Each row below has a hidden score, from 0 to 40, with 20 about the middle. What is it? The score is a weighted sum of the row's numbers plus the product of two more (or one squared), each taken from its middle value.
[ 1.4   0.25 -0.66 -0.11 -0.64  0.35  1.01 -0.04  0.46 -0.76  0.8   1.03 -0.91 -0.67  0.29 -0.54  0.62] ~ 22
[ 1.51  0.86 -0.54 -0.02 -0.85  1.    1.34 -0.09  0.4  -0.77  0.8   1.02 -0.96 -0.98  0.3  -0.7   0.67] ~ 9
[-0.74  1.39  1.24  0.35  0.15 -0.81 -0.19  0.19  0.04 -0.94  0.5   0.56 -0.57  0.94 -0.56  1.43  1.17] ~ 23
[ 1.2   0.19 -0.69 -0.06 -0.34  0.91  0.98 -0.07  0.45 -0.72  0.78  0.96 -0.83 -0.87  0.23 -0.52  0.8 ] ~ 20
[-0.49  0.77  1.38  0.43  0.25 -0.82 -0.21  0.18  0.1  -0.87  0.53  0.58 -0.53  1.11 -0.48  1.29  1.01] ~ 22
[ 1.49 -1.87 -1.92 -0.68 -0.81  1.21  0.13  1.11  0.16  1.11 -0.23 -0.6   0.55 -1.81  1.31 -1.99 -1.46] ~ 1
[ 1.87 -1.87 -1.86 -0.83 -0.86  1.56  0.13  1.41  0.13  1.12 -0.12 -0.65  0.49 -2.09  1.28 -2.18 -1.56] ~ 4
[-1.25 -0.6   0.91  0.35  0.94 -0.9  -1.2  -0.04 -0.38  0.73 -1.2  -1.09  1.09  1.24 -0.44  0.71 -0.58] ~ 21
[-0.74  0.13  1.25  0.38  0.79 -0.64 -0.72  0.37  0.12 -0.26 -0.23 -0.09  0.19  1.32 -0.43  1.35  0.21] ~ 26
[-1.62 -1.   -0.51 -0.58  0.18 -1.37 -1.27 -0.84 -1.04  1.55 -1.43 -2.    1.53  0.14 -0.8  -0.51 -1.71] ~ 17
[-0.77 -0.8  -0.66 -0.27  0.44 -0.25 -1.03 -0.17 -0.39  1.31 -1.09 -1.24  1.23  0.16  0.12 -0.42 -1.42] ~ 17
[-1.66 -1.36  0.3  -0.09  1.02 -1.16 -1.41 -0.42 -0.7   1.16 -1.5  -1.62  1.38  1.   -0.63  0.32 -0.89] ~ 34
[ 0.77 -0.99 -1.37 -0.32 -0.12  1.32  0.05  0.58  0.17  1.07 -0.36 -0.55  0.69 -1.18  1.1  -1.38 -1.23] ~ 9
[ 1.4   0.14 -0.57  0.11 -0.48  0.74  1.07 -0.19  0.4  -0.7   0.75  1.04 -0.83 -1.03  0.19 -0.54  0.53] ~ 14
[ 0.41 -0.61 -0.21  0.34  0.47  0.74 -0.19  0.12  0.36  0.46 -0.2  -0.1   0.51  0.4   0.44 -0.21 -0.28] ~ 23
[ 1.6  -1.4  -1.56 -0.69 -0.57  1.59  0.09  1.3   0.16  1.13 -0.15 -0.64  0.51 -2.    1.3  -2.11 -1.68] ~ 6
[-0.95 -1.33 -0.24 -0.31  0.45 -0.79 -1.29 -0.35 -0.69  1.44 -1.28 -1.57  1.38  0.3  -0.28 -0.56 -1.56] ~ 21
[ 0.29 -0.69 -0.81  0.08  0.3   0.57 -0.46  0.14  0.15  0.99 -0.51 -0.57  0.85 -0.06  0.72 -0.63 -0.79] ~ 15
[-1.18  0.4   2.1   0.25  0.73 -1.24 -1.11  0.8  -0.33 -0.57 -0.71 -0.47  0.06  1.59 -1.    2.07  0.35] ~ 18
[-0.24 -1.25 -0.68  0.08  0.37  0.33 -0.29  0.1   0.01  1.09 -0.71 -0.76  0.95 -0.26  0.59 -0.6  -0.97] ~ 18
[ 1.07  0.46 -0.69  0.2  -0.23  0.83  1.01 -0.04  0.52 -0.57  0.79  0.83 -0.64 -0.17  0.31 -0.36  0.55] ~ 16
[-1.37 -1.57 -0.61 -0.41  0.48 -0.87 -1.39 -0.43 -0.8   1.52 -1.33 -1.7   1.46  0.3  -0.44 -0.58 -1.29] ~ 31
[ 0.15 -0.76 -0.58  0.07  0.21  0.64 -0.54  0.19  0.09  1.03 -0.61 -0.62  0.86 -0.35  0.5  -0.68 -0.88] ~ 13
[-0.07  0.98  0.14 -0.03 -0.51  0.21  0.8  -0.51  0.15 -1.22  1.33  1.22 -1.2  -0.2  -0.2   0.43  1.2 ] ~ 32
[ 0.91 -1.44 -1.28 -0.31 -0.3   1.21 -0.16  0.62  0.15  1.11 -0.41 -0.61  0.68 -0.67  1.06 -1.45 -0.97] ~ 15
[ 1.02  1.02 -0.67 -0.43 -1.2  -0.12  1.69 -0.73  0.06 -1.26  1.35  1.37 -1.57 -1.07  0.   -0.38  1.27] ~ 17
[ 1.44  0.4  -0.94 -0.11 -0.96  0.98  1.37 -0.09  0.42 -0.83  0.84  1.1  -1.07 -0.99  0.25 -0.76  0.93] ~ 13
[ 0.98  0.68 -0.33  0.   -0.47  0.97  0.92 -0.08  0.44 -0.64  0.73  0.89 -0.72 -0.45  0.18 -0.46  0.53] ~ 17
[-1.33  1.12  1.85  0.33  0.25 -1.26 -0.15  0.2  -0.25 -1.19  0.41  0.41 -0.78  0.73 -0.88  1.78  1.06] ~ 17
[ 1.73 -1.8  -1.67 -0.64 -0.65  1.54  0.13  1.3   0.11  1.12 -0.21 -0.65  0.52 -1.55  1.37 -2.03 -1.34] ~ 8
[ 0.93  0.92 -0.17  0.08 -0.26  0.72  0.65  0.03  0.44 -0.49  0.62  0.85 -0.57 -0.26  0.27 -0.23  0.79] ~ 22
[ 1.68  0.32 -0.73 -0.13 -0.63  0.69  1.52 -0.14  0.36 -0.86  0.87  1.04 -1.05 -1.46  0.25 -0.73  0.89] ~ 6
[-1.05 -1.11 -0.39 -0.34  0.41 -0.57 -1.31 -0.44 -0.77  1.44 -1.3  -1.68  1.45 -0.02 -0.45 -0.5  -1.59] ~ 23
[-1.29  0.63  2.14  0.34  0.27 -1.32 -0.59  0.36 -0.4  -1.31  0.3   0.31 -0.85  1.11 -1.03  1.96  1.03] ~ 26
[ 1.2   0.41 -0.39 -0.09 -0.83  0.58  1.01 -0.07  0.48 -0.71  0.78  0.97 -0.81 -0.51  0.19 -0.46  0.68] ~ 18
[-0.71 -0.13  1.18  0.42  0.99 -0.52 -1.01  0.19 -0.17  0.36 -0.92 -0.75  0.77  1.3  -0.29  1.16 -0.32] ~ 15
[ 0.65  1.28 -0.27 -0.22 -0.7   0.    1.27 -0.63  0.15 -1.17  1.27  1.3  -1.33 -0.49 -0.2   0.08  1.19] ~ 23
[ 1.55  0.35 -0.79 -0.22 -0.95  0.66  1.55 -0.17  0.34 -0.93  0.86  1.13 -1.16 -0.93  0.32 -0.83  0.65] ~ 16
[-1.02 -0.79 -0.66 -0.33  0.5  -0.22 -1.17 -0.42 -0.64  1.45 -1.19 -1.55  1.35  0.04 -0.39 -0.54 -1.37] ~ 29
[ 1.47  0.15 -0.81 -0.23 -1.08  1.01  1.16 -0.16  0.44 -0.84  0.91  1.04 -1.05 -0.84  0.2  -0.64  0.7 ] ~ 21
[ 1.79  0.2  -0.65 -0.27 -0.68  0.71  1.22 -0.04  0.38 -0.83  0.85  1.07 -1.07 -0.9   0.25 -0.73  0.4 ] ~ 18
[ 1.25  0.12 -0.81 -0.04 -0.5   0.94  0.89 -0.07  0.51 -0.65  0.76  0.94 -0.73 -0.58  0.31 -0.47  0.6 ] ~ 24
[ 0.78  0.86 -0.66 -0.3  -1.07  0.58  1.6  -0.69  0.04 -1.24  1.34  1.33 -1.59 -1.17 -0.11 -0.42  1.25] ~ 17
[ 0.37  1.13 -0.45 -0.2  -0.66  0.1   1.31 -0.61  0.09 -1.18  1.35  1.27 -1.33 -0.79 -0.21  0.13  1.26] ~ 21
[ 0.11 -0.57 -0.48  0.05  0.09  0.73 -0.57  0.17  0.07  1.05 -0.62 -0.65  0.88 -0.42  0.63 -0.62 -0.91] ~ 6
[-1.09 -0.62  1.35  0.52  0.81 -0.87 -0.92  0.19 -0.1   0.39 -0.87 -0.68  0.8   1.27 -0.28  1.11 -0.09] ~ 20
[-1.07  1.    1.64  0.4   0.59 -0.89 -0.87  0.62 -0.15 -0.42 -0.47 -0.25  0.11  1.37 -0.6   1.71  0.  ] ~ 15
[ 0.73 -1.31 -1.35 -0.32 -0.45  1.24 -0.17  0.77  0.18  1.07 -0.33 -0.57  0.65 -1.26  1.01 -1.54 -1.05] ~ 11
[-1.25 -1.15  0.73  0.02  0.85 -1.04 -1.34 -0.29 -0.66  1.09 -1.39 -1.46  1.33  0.59 -0.6   0.4  -1.16] ~ 21
[ 0.1   1.69  0.3  -0.03 -0.52 -0.21  0.92 -0.6   0.09 -1.19  1.36  1.3  -1.25 -0.07 -0.31  0.33  1.18] ~ 28
[-0.99 -1.42 -0.61 -0.27  0.57 -0.39 -1.   -0.32 -0.5   1.43 -1.17 -1.41  1.31  0.03 -0.16 -0.49 -1.5 ] ~ 28
[-1.01  0.25  1.92  0.63  0.67 -0.93 -0.82  0.58 -0.07 -0.39 -0.43 -0.23  0.15  1.53 -0.45  1.64  0.4 ] ~ 13
[-1.   -0.34  1.03  0.33  0.97 -0.4  -1.07  0.13 -0.28  0.56 -1.07 -0.82  0.92  1.47 -0.26  0.99 -0.34] ~ 19
[ 1.51  1.01 -0.78 -0.23 -0.87  0.75  1.43 -0.03  0.41 -0.78  0.84  1.   -0.96 -1.15  0.31 -0.7   0.67] ~ 13
[ 1.79  0.49 -1.04 -0.42 -1.04  0.48  1.92 -0.19  0.18 -1.07  0.84  1.19 -1.49 -1.54  0.18 -1.04  0.6 ] ~ 10
[ 1.57  0.04 -0.92 -0.29 -1.16  0.43  1.62 -0.19  0.3  -1.01  0.91  1.17 -1.28 -1.27  0.28 -0.88  0.9 ] ~ 16
[ 1.7  -2.18 -2.01 -0.83 -0.87  1.57  0.29  1.39  0.14  1.09 -0.08 -0.67  0.48 -1.57  1.28 -2.21 -1.82] ~ 10
[-1.6  -0.1   2.55  0.23  0.74 -1.63 -1.34  1.14 -0.63 -0.81 -1.11 -0.68 -0.01  1.85 -1.18  2.38 -0.13] ~ 21
[-0.15  1.37  1.12  0.48  0.32 -0.57 -0.1   0.16  0.14 -0.74  0.52  0.55 -0.42  0.77 -0.39  1.18  0.96] ~ 20
[-0.75 -0.11  1.31  0.55  0.53 -0.46 -0.87  0.33  0.07  0.02 -0.5  -0.25  0.41  1.16 -0.27  1.29  0.03] ~ 16
[-0.04  0.7   0.9   0.17  0.09 -0.41  0.19 -0.01  0.32 -0.8   0.74  0.71 -0.56  0.79 -0.19  0.83  1.12] ~ 25
[ 0.55  1.56 -0.57 -0.23 -1.22 -0.18  1.71 -0.94 -0.13 -1.34  1.5   1.43 -1.81 -1.77 -0.23 -0.4   1.06] ~ 13
[ 0.06 -0.8  -0.36  0.04  0.17  0.72 -0.33  0.17  0.08  1.   -0.59 -0.61  0.88 -0.62  0.72 -0.61 -0.72] ~ 6
[ 0.88  1.2  -0.37 -0.35 -1.    0.11  1.58 -0.57  0.13 -1.15  1.25  1.36 -1.47 -1.24 -0.12 -0.4   1.25] ~ 14
[-0.2  -0.59 -0.54 -0.02  0.42  0.4  -0.49  0.12  0.05  1.05 -0.66 -0.74  0.91  0.08  0.59 -0.64 -0.86] ~ 19
[ 0.31  1.47 -0.45 -0.31 -1.19 -0.33  1.72 -1.17 -0.27 -1.46  1.61  1.49 -1.93 -1.59 -0.33 -0.43  1.46] ~ 22
[-1.2  -0.89  0.65  0.37  1.1  -0.69 -1.17  0.03 -0.36  0.73 -1.18 -1.08  1.04  1.3  -0.27  0.77 -0.47] ~ 25
[ 1.35 -1.09 -1.45 -0.57 -0.54  1.28 -0.08  0.94  0.17  1.11 -0.27 -0.66  0.63 -1.27  1.13 -1.82 -1.49] ~ 13
[ 1.44  0.64 -0.9  -0.19 -0.85  0.97  1.21 -0.1   0.37 -0.84  0.85  1.14 -1.04 -0.95  0.2  -0.72  0.71] ~ 21
[-0.56  1.04  1.19  0.29  0.27 -0.51 -0.22  0.2   0.11 -0.85  0.49  0.55 -0.5   0.86 -0.57  1.25  1.02] ~ 26
[-0.87  1.12  1.44  0.14  0.22 -0.76 -0.15  0.25 -0.02 -1.01  0.53  0.48 -0.63  1.2  -0.69  1.61  0.76] ~ 25
[ 0.05 -0.62 -0.72  0.14  0.23  0.66 -0.41  0.21  0.07  0.99 -0.57 -0.61  0.86 -0.21  0.57 -0.72 -0.55] ~ 16
[-1.46  0.66  2.    0.36  0.87 -0.95 -0.93  0.67 -0.23 -0.54 -0.63 -0.36  0.11  1.78 -0.76  1.86  0.15] ~ 24
[ 0.45 -0.16 -0.06  0.34  0.    0.52  0.44  0.09  0.49 -0.22  0.41  0.52 -0.12  0.24  0.3   0.14  0.66] ~ 22
[-0.44 -0.3  -0.54 -0.02  0.39  0.2  -0.7   0.01 -0.14  1.21 -0.82 -0.97  1.08 -0.11  0.29 -0.48 -1.25] ~ 12
[ 1.64  0.59 -1.22 -0.27 -0.92  0.53  1.7  -0.13  0.27 -0.99  0.89  1.13 -1.29 -1.32  0.17 -0.87  0.85] ~ 17
[-1.08 -0.19  1.32  0.42  1.   -0.74 -0.81  0.12 -0.19  0.53 -1.   -0.83  0.87  1.24 -0.37  0.91 -0.4 ] ~ 15
[ 1.02  0.6  -0.67 -0.07 -0.56  0.71  0.99 -0.06  0.52 -0.61  0.75  0.94 -0.72 -0.29  0.27 -0.29  0.51] ~ 20
[-1.32 -1.18 -0.26 -0.42  0.49 -1.07 -1.47 -0.62 -0.95  1.54 -1.43 -1.85  1.51  0.41 -0.74 -0.49 -1.8 ] ~ 28
[ 0.68 -0.01 -0.15  0.2  -0.06  0.59  0.34  0.02  0.58 -0.33  0.48  0.61 -0.29  0.61  0.38 -0.04  0.49] ~ 31
[ 1.24  0.2  -0.75 -0.17 -0.9   1.12  1.26 -0.13  0.4  -0.82  0.93  1.09 -1.01 -0.68  0.2  -0.56  0.65] ~ 16
[ 1.06  0.72 -0.6   0.1  -0.09  0.53  0.67  0.01  0.56 -0.51  0.6   0.82 -0.48 -0.04  0.31 -0.25  0.6 ] ~ 31
[-0.96  0.72  1.79  0.36  0.3  -0.94 -0.33  0.25 -0.13 -1.1   0.42  0.48 -0.67  1.19 -0.7   1.72  0.81] ~ 25
[-1.25 -0.16  1.82  0.39  0.83 -0.99 -0.76  0.78 -0.23 -0.48 -0.58 -0.37  0.15  1.82 -0.79  1.93  0.29] ~ 22
[-0.42  0.74  1.06  0.43  0.38 -0.37 -0.08  0.19  0.12 -0.83  0.57  0.55 -0.5   0.97 -0.4   1.21  0.84] ~ 25
[ 0.68 -0.87 -0.84  0.03  0.06  0.8  -0.42  0.43  0.2   1.04 -0.41 -0.57  0.76 -0.58  0.95 -1.14 -0.86] ~ 12
[-0.94  1.44  1.78  0.34  0.44 -1.15 -0.41  0.27 -0.24 -1.16  0.4   0.37 -0.77  1.12 -0.8   1.85  1.04] ~ 29
[-0.78  1.01  1.28  0.31  0.51 -0.78 -0.31  0.25  0.01 -0.93  0.55  0.52 -0.57  1.11 -0.5   1.51  0.78] ~ 29
[ 0.66  0.93 -0.9  -0.26 -1.2   0.41  1.59 -0.84 -0.06 -1.27  1.4   1.44 -1.7  -1.18 -0.13 -0.33  1.32] ~ 22
[ 0.31 -1.26 -0.57  0.23  0.06  0.63 -0.29  0.17  0.22  0.88 -0.5  -0.48  0.76 -0.03  0.71 -0.57 -0.61] ~ 17
[-0.44  0.27  1.34  0.48  0.43 -0.15 -0.42  0.24  0.19 -0.39  0.06  0.17  0.    1.46 -0.22  1.23  0.61] ~ 24
[-1.22  1.43  1.53  0.22  0.03 -1.46 -0.34  0.32 -0.3  -1.18  0.4   0.35 -0.77  1.12 -0.92  1.85  1.01] ~ 22
[-0.69 -1.4  -0.44 -0.01  0.21 -0.14 -0.75 -0.12 -0.32  1.27 -0.99 -1.14  1.18  0.    0.29 -0.49 -0.94] ~ 12
[ 0.54  1.41 -0.99 -0.34 -1.13 -0.11  1.74 -1.15 -0.21 -1.44  1.52  1.44 -1.93 -1.74 -0.18 -0.43  1.39] ~ 29
[ 0.08 -0.77 -0.69 -0.03  0.29  0.73 -0.28  0.15  0.13  0.93 -0.39 -0.56  0.78 -0.09  0.65 -0.82 -0.74] ~ 22
[-0.24  1.05  0.45 -0.04 -0.63 -0.51  0.69 -0.69 -0.13 -1.31  1.41  1.22 -1.37 -0.2  -0.38  0.63  1.4 ] ~ 24
[-0.46  0.67  1.1   0.34  0.3  -0.27 -0.1   0.11  0.23 -0.68  0.47  0.58 -0.38  0.57 -0.29  1.05  1.01] ~ 22
[ 1.34  0.28 -0.96 -0.26 -0.83  0.89  1.48 -0.07  0.37 -0.9   0.9   1.09 -1.12 -1.24  0.21 -0.69  0.46] ~ 14
[ 1.72 -1.13 -1.9  -0.72 -1.06  1.7   0.13  1.41  0.19  1.13 -0.15 -0.64  0.49 -2.05  1.35 -2.17 -1.76] ~ 5
[-1.09 -0.85  0.96  0.27  0.85 -0.78 -0.88  0.06 -0.31  0.66 -1.2  -0.98  1.03  1.47 -0.43  0.88 -0.8 ] ~ 28
[-1.18 -0.54  0.62  0.42  1.26 -0.69 -1.19  0.01 -0.37  0.79 -1.27 -1.12  1.09  0.91 -0.43  0.78 -0.78] ~ 20
[-1.38 -1.15  0.55  0.02  1.   -1.1  -1.45 -0.24 -0.64  1.08 -1.44 -1.48  1.3   0.8  -0.55  0.44 -1.02] ~ 23
[ 0.73  1.16 -0.45 -0.26 -1.24  0.18  1.53 -0.74  0.01 -1.26  1.36  1.38 -1.64 -1.41 -0.08 -0.32  1.37] ~ 14
[ 0.39  1.66 -0.87 -0.15 -1.38  0.03  1.92 -1.05 -0.2  -1.36  1.52  1.44 -1.86 -1.27 -0.16 -0.37  1.27] ~ 19
[ 0.02  1.54  0.01  0.08 -0.7  -0.13  0.86 -0.53  0.05 -1.23  1.32  1.24 -1.26  0.   -0.37  0.39  1.42] ~ 32
[-0.83 -1.26 -0.23 -0.22  0.35 -0.47 -1.04 -0.29 -0.51  1.41 -1.09 -1.35  1.28  0.32 -0.07 -0.58 -1.44] ~ 20
[ 1.62  0.52 -0.93 -0.48 -1.22  0.9   1.59 -0.22  0.25 -0.96  0.85  1.18 -1.3  -1.49  0.12 -0.9   0.97] ~ 11
[ 1.87 -1.65 -1.81 -0.66 -0.78  1.43  0.04  1.33  0.19  1.14 -0.13 -0.64  0.51 -1.92  1.29 -2.13 -1.66] ~ 5
[-1.43 -1.17 -0.29 -0.58  0.86 -0.84 -1.22 -0.6  -0.92  1.51 -1.34 -1.77  1.47 -0.22 -0.62 -0.47 -1.51] ~ 28
[ 1.57  0.73 -0.58 -0.04 -0.59  0.6   1.43 -0.12  0.44 -0.75  0.83  0.99 -0.92 -1.    0.28 -0.64  0.7 ] ~ 8
[-0.19 -0.8  -0.36 -0.05  0.32  0.24 -0.87  0.   -0.09  1.14 -0.76 -0.8   1.01 -0.29  0.53 -0.6  -0.93] ~ 6
[-1.26 -1.27 -0.38 -0.31  0.49 -0.83 -1.28 -0.5  -0.75  1.52 -1.33 -1.65  1.45  0.14 -0.38 -0.49 -1.61] ~ 21
[ 1.19  0.08 -0.62 -0.02 -0.22  0.38  0.89 -0.08  0.46 -0.64  0.8   0.99 -0.76 -0.65  0.34 -0.5   0.61] ~ 25
[ 0.59  0.22 -0.19  0.33  0.19  0.42  0.23  0.06  0.54 -0.18  0.36  0.5  -0.13  0.13  0.29  0.01  0.67] ~ 22
[-0.82 -1.18 -0.53 -0.27  0.44 -0.24 -0.95 -0.24 -0.39  1.34 -1.01 -1.29  1.21  0.37  0.1  -0.44 -1.1 ] ~ 24
[ 1.11  0.61 -0.77 -0.07 -0.67  0.55  0.94 -0.12  0.5  -0.71  0.75  0.96 -0.79 -0.57  0.23 -0.4   0.75] ~ 24
[ 1.75  0.08 -1.07 -0.34 -1.27  0.67  1.94 -0.2   0.25 -1.    0.9   1.18 -1.37 -1.47  0.13 -0.89  0.6 ] ~ 4
[ 0.37  1.45 -0.12 -0.25 -1.46 -0.12  1.85 -1.16 -0.19 -1.43  1.53  1.44 -1.89 -1.7  -0.19 -0.48  1.33] ~ 9
[-1.5   0.11  2.46  0.29  0.81 -1.51 -1.33  1.02 -0.49 -0.72 -0.92 -0.61  0.03  2.01 -1.14  2.3   0.2 ] ~ 23
[ 0.71  0.24 -0.03  0.08  0.04  0.75  0.86 -0.07  0.51 -0.42  0.59  0.83 -0.43 -0.15  0.28 -0.17  0.7 ] ~ 16
[ 1.01  0.22 -0.32  0.01 -0.47  0.74  0.53  0.    0.52 -0.57  0.67  0.95 -0.58 -0.45  0.26 -0.25  0.63] ~ 24
[-0.19 -0.99 -0.64 -0.1   0.35  0.49 -0.55  0.15  0.05  1.07 -0.64 -0.75  0.92  0.11  0.61 -0.74 -0.67] ~ 24
[-0.39  0.46  1.07  0.31  0.34 -0.11 -0.34  0.27  0.27 -0.41  0.09  0.24 -0.03  1.22 -0.16  1.11  0.42] ~ 25
[-1.5  -1.44 -0.49 -0.64  0.5  -1.45 -1.49 -0.68 -1.01  1.55 -1.5  -1.93  1.55  0.04 -0.8  -0.5  -1.63] ~ 23
[ 0.22  0.08  0.02  0.35  0.15  0.72  0.08  0.11  0.48 -0.14  0.3   0.42 -0.02  0.25  0.31  0.17  0.23] ~ 25
[-0.84 -1.37 -0.94 -0.27  0.53 -0.39 -1.32 -0.27 -0.52  1.4  -1.17 -1.39  1.32 -0.02 -0.08 -0.48 -1.4 ] ~ 25
[-1.32 -0.02  2.19  0.39  0.88 -1.37 -1.29  0.75 -0.3  -0.57 -0.75 -0.46  0.09  1.59 -0.92  2.    0.43] ~ 23
[ 1.88 -1.04 -1.42 -0.77 -0.88  1.9   0.18  1.41  0.13  1.11 -0.15 -0.64  0.5  -1.95  1.31 -2.24 -1.66] ~ 5
[ 0.5   1.21 -0.84 -0.12 -1.22 -0.19  1.68 -0.96 -0.11 -1.41  1.52  1.42 -1.79 -1.53 -0.24 -0.38  1.32] ~ 21
[ 0.82  0.83 -0.6  -0.17 -0.88  0.33  1.4  -0.58  0.16 -1.24  1.31  1.36 -1.46 -0.78 -0.06 -0.37  1.28] ~ 27
[ 1.06  0.45 -0.42  0.01 -0.14  0.83  0.9  -0.05  0.48 -0.52  0.66  0.87 -0.58 -0.41  0.32 -0.27  0.6 ] ~ 16
[ 0.75  1.02 -0.42 -0.42 -0.99  0.24  1.59 -0.64  0.12 -1.24  1.35  1.39 -1.55 -1.3  -0.06 -0.37  1.38] ~ 18
[ 0.89 -1.51 -1.25 -0.19 -0.39  0.87  0.    0.77  0.16  1.12 -0.38 -0.62  0.68 -1.02  1.11 -1.54 -1.26] ~ 3
[ 1.02  0.72 -0.16  0.12 -0.04  0.67  0.75 -0.04  0.56 -0.49  0.63  0.82 -0.46 -0.29  0.24 -0.19  0.65] ~ 16
[-0.86  0.77  1.35  0.44  0.95 -0.39 -0.6   0.41  0.1  -0.14 -0.36 -0.18  0.29  1.6  -0.34  1.25  0.43] ~ 21
[-0.41  1.1   1.02  0.41  0.7  -0.3  -0.25  0.19  0.16 -0.68  0.49  0.56 -0.41  1.16 -0.35  1.14  0.79] ~ 33
[ 1.12 -0.03 -0.37  0.04 -0.44  0.83  0.94 -0.08  0.49 -0.54  0.69  0.86 -0.62 -0.58  0.29 -0.32  0.57] ~ 19
[-0.88 -0.15 -0.72 -0.3   0.37 -0.52 -0.94 -0.25 -0.44  1.4  -1.12 -1.35  1.27  0.08  0.02 -0.58 -1.25] ~ 19
[ 0.87  0.23  0.11  0.18 -0.28  0.71  0.71 -0.02  0.53 -0.4   0.53  0.66 -0.33 -0.15  0.37 -0.04  0.59] ~ 17
[-0.87  1.08  1.48  0.1   0.17 -1.22 -0.27  0.26 -0.19 -1.14  0.46  0.44 -0.71  1.   -0.8   1.64  1.11] ~ 25
